In the data rows, the value 50 means zero.
Some points, one per row:
[51 70 69 57 60 60 75 84 60 52 50 42 54 43 32 43]
[40 60 61 60 61 49 51 52 44 62 70 68 78 67 58 65]
[32 47 55 48 57 49 35 41 46 63 80 78 77 70 62 60]
[42 24 28 41 48 39  8  0 33 60 79 81 69 80 87 73]
[57 30 36 41 41 48 31 29 57 46 48 47 28 46 59 46]
[63 51 49 45 52 61 63 68 60 42 34 29 28 33 37 35]
[56 72 67 61 61 57 77 78 57 52 46 39 55 45 37 48]
[43 59 56 56 53 46 54 51 44 54 56 58 67 59 51 57]
[40 43 47 49 47 44 36 35 45 54 61 64 60 61 61 56]
[46 37 39 41 48 49 34 34 46 53 60 60 53 58 60 52]
[51 46 47 48 54 52 41 42 49 55 61 58 53 57 58 56]
[50 45 44 45 51 51 47 45 50 50 51 50 49 51 52 48]
[52 49 50 54 50 48 46 43 47 52 53 53 52 53 57 58]
[52 54 57 51 47 54 61 67 60 47 38 38 35 35 36 38]
[52 53 46 45 51 53 54 55 44 46 46 46 52 50 46 47]
[50 45 41 50 45 42 42 34 40 47 48 53 54 56 58 57]
[53 51 57 58 43 47 53 53 61 46 38 41 33 39 46 45]
[54 64 68 55 55 63 75 87 69 47 36 32 32 29 27 32]
[46 62 55 51 62 53 59 59 41 56 62 57 75 62 49 57]
[36 42 41 48 49 39 26 20 31 58 74 78 81 77 72 70]
[48 23 31 44 35 37 17  9 45 48 52 61 39 55 71 58]
[62 43 48 43 43 59 59 67 69 39 24 24  9 21 33 25]
[65 62 49 48 54 58 74 69 50 41 31 28 41 39 35 42]
[55 61 55 64 45 42 61 50 46 45 35 42 50 47 48 56]
[52 60 65 59 40 49 70 76 67 41 24 28 25 24 27 32]
[55 68 70 62 55 58 78 85 66 49 36 32 38 32 30 39]
[46 64 60 54 59 54 63 66 48 54 57 52 67 55 43 52]
[39 47 50 59 50 39 31 25 38 61 70 75 73 71 73 73]
[47 42 53 46 45 53 47 56 66 49 47 46 31 38 43 37]
[56 47 42 44 55 55 47 46 45 51 55 50 52 54 54 52]
[49 53 51 50 53 51 53 53 47 52 55 53 59 53 49 53]
[47 39 34 41 45 44 34 28 36 48 54 59 58 61 61 56]
[53 37 41 52 38 40 33 27 47 46 42 50 38 49 62 54]
[60 58 62 49 48 62 73 85 73 40 27 22 18 20 22 24]
[54 68 60 54 62 58 71 73 49 50 50 45 61 50 40 50]
[35 58 54 52 58 48 50 49 39 59 69 69 82 69 56 61]
[34 31 34 44 47 36 11  3 30 62 83 87 81 83 82 75]
[49 20 29 41 37 40 13  8 48 50 55 61 35 55 73 55]
[64 49 54 45 51 64 64 73 72 44 32 26 15 25 33 29]
[57 68 59 52 63 61 74 76 49 50 48 41 58 48 38 49]
[42 57 55 59 53 43 48 44 39 56 58 63 72 63 58 63]
[42 51 62 55 49 48 48 54 60 55 57 56 51 49 48 50]
[47 46 50 48 55 53 45 48 52 56 59 57 53 54 55 52]
[46 51 52 47 60 55 48 51 48 59 68 62 66 62 55 56]
[39 47 48 46 60 50 36 38 39 64 79 75 78 72 65 65]
[42 29 32 41 47 40 16  9 35 57 71 75 65 73 77 67]
[48 36 43 41 48 53 36 42 53 52 56 54 41 48 54 45]
[53 46 42 41 54 55 45 47 44 52 57 53 54 55 53 51]
[50 49 48 52 52 48 44 41 44 54 57 58 60 59 59 60]
[46 51 52 46 52 54 52 57 53 52 54 52 53 51 45 45]
[43 45 43 46 57 49 37 35 40 57 68 67 69 68 65 61]
[45 40 46 50 49 46 34 33 47 56 62 63 56 60 64 59]
[50 45 48 45 51 54 47 51 57 51 54 50 45 49 50 45]
[48 48 45 44 58 55 48 49 45 54 59 56 59 57 54 52]
[44 45 43 45 52 48 39 37 39 54 62 64 65 65 61 58]
[46 51 51 48 50 51 53 56 53 49 49 49 50 48 46 44]
[49 47 47 52 50 45 43 37 45 53 58 57 58 58 60 60]
[50 52 60 55 48 52 54 60 61 51 45 46 38 40 43 44]
[55 52 49 43 50 57 60 65 54 44 39 37 40 40 37 38]
[53 59 59 64 53 46 54 49 49 54 53 53 58 54 57 62]
Here are 12 more points, each followed by its number:
[51 58 67 56 45 55 67 79 69 44 32 33 28 26 28 32] 0
[49 63 58 49 61 58 67 71 53 53 54 47 60 52 40 45] 1
[39 50 47 53 56 43 34 28 33 60 77 77 84 78 72 73] 2
[41 30 38 44 40 40 20 17 42 53 62 69 54 62 69 60] 3
[53 40 46 43 49 55 43 49 59 50 51 48 35 44 50 42] 4
[57 54 52 50 58 57 57 58 53 52 53 46 50 50 49 51] 5
[49 57 54 53 53 51 53 53 47 52 55 54 59 55 51 55] 6
[46 51 53 51 49 48 49 50 50 52 53 54 54 51 50 52] 7
[50 48 50 51 51 50 46 46 50 53 55 54 52 52 54 53] 8
[50 49 50 49 50 52 51 53 53 51 50 48 47 47 48 46] 9
[49 51 47 45 53 53 50 51 47 50 55 52 56 54 50 49] 10
[49 43 40 48 49 42 39 30 40 51 58 58 60 62 63 61] 11
Which of these numbered points is nearest to each point below, ignoring the direction in which the first points spread most? Its number follows each.
[52 56 54 47 60 59 59 63 53 53 56 49 54 51 45 47] > 5
[41 48 43 53 59 43 31 23 29 61 80 79 87 82 77 78] > 2
[51 61 61 47 62 63 68 76 59 54 57 46 56 47 37 43] > 1
[50 48 57 50 48 54 50 58 64 50 47 46 36 41 45 42] > 0
[60 49 49 50 37 49 61 61 58 35 19 24 19 24 32 33] > 3
[46 46 43 42 53 50 44 42 42 53 59 58 62 59 55 53] > 10
[42 38 43 44 48 46 33 33 47 55 64 64 57 60 61 55] > 9
[51 50 46 44 54 55 53 53 50 50 53 49 53 51 47 47] > 10
[45 68 64 61 58 49 66 63 48 55 56 54 72 58 47 57] > 2
[55 47 45 44 53 55 52 53 52 51 51 46 45 47 48 46] > 9
[41 57 52 48 59 52 54 55 41 57 64 61 74 63 51 55] > 1
[54 48 41 51 47 46 45 38 41 46 45 49 51 54 58 56] > 11
[48 54 58 49 42 52 65 72 64 41 31 34 30 29 28 29] > 0
[37 49 49 53 54 41 34 30 34 60 74 76 82 74 69 70] > 2
[49 38 42 46 42 45 35 35 50 48 49 52 41 49 57 49] > 3
[49 49 49 50 55 51 46 45 48 54 58 56 57 57 58 55] > 5
[53 44 50 42 52 61 52 62 62 50 48 42 33 38 41 36] > 4
Now 12 new points, numbered from 0 again:
[50 41 42 43 43 47 42 40 50 46 46 49 42 48 51 46] 0
[56 48 48 53 47 48 49 46 51 50 45 46 43 47 52 51] 1
[53 59 60 50 54 59 70 77 62 48 41 37 40 36 32 35] 2
[51 50 43 52 50 44 45 37 37 49 51 55 60 59 59 61] 3
[53 46 51 56 38 42 50 46 56 44 34 40 32 38 48 46] 4
[61 61 65 57 47 57 76 82 73 42 26 22 21 21 25 30] 5
[55 69 63 56 59 58 78 81 55 49 40 36 50 40 33 43] 6
[43 63 59 57 55 48 57 57 44 54 58 58 70 59 48 57] 7
[37 51 58 52 54 48 45 50 49 60 69 67 67 60 53 57] 8
[42 41 47 49 53 47 30 31 45 61 73 72 65 66 67 63] 9
[46 40 44 40 52 55 38 45 51 54 60 57 49 52 53 46] 10
[54 37 33 43 49 45 35 24 38 51 57 57 56 62 66 61] 11
Which of these numbered points is nearest to each point below, ignoring the direction in which the first points spread most? Its number follows each.
[53 46 51 45 42 53 56 61 62 42 34 35 27 32 36 33] > 0
[49 51 56 52 52 54 52 58 58 53 52 49 45 46 48 46] > 9
[49 56 60 55 54 53 55 60 58 54 55 51 52 49 47 50] > 9
[47 55 49 50 55 49 50 46 39 54 60 59 68 61 54 59] > 6
[51 41 45 45 43 50 46 48 57 46 42 43 33 41 47 41] > 0
[48 43 44 43 52 51 39 40 47 52 60 59 55 58 57 53] > 10
[51 44 51 49 47 51 48 50 58 49 47 46 38 42 48 45] > 5
[39 42 42 53 53 37 25 15 30 61 77 80 83 80 79 77] > 6
[45 49 49 49 52 47 46 44 46 54 59 59 61 58 55 56] > 2
[58 55 52 60 39 44 61 55 53 40 25 32 31 34 40 45] > 4
[44 72 71 59 60 56 75 82 58 54 51 46 61 45 32 44] > 7
[44 50 48 51 55 46 39 35 37 57 68 68 74 70 65 67] > 6
[47 58 52 54 56 49 52 49 40 54 58 59 69 62 56 60] > 6
[59 42 38 44 53 53 44 40 46 49 50 47 45 52 58 52] > 11
[44 66 55 56 64 51 57 54 36 57 66 63 84 69 55 65] > 7
[64 58 52 55 42 53 71 69 57 35 16 21 23 26 32 35] > 4
[57 62 60 58 56 55 66 67 54 50 45 41 49 45 43 49] > 6
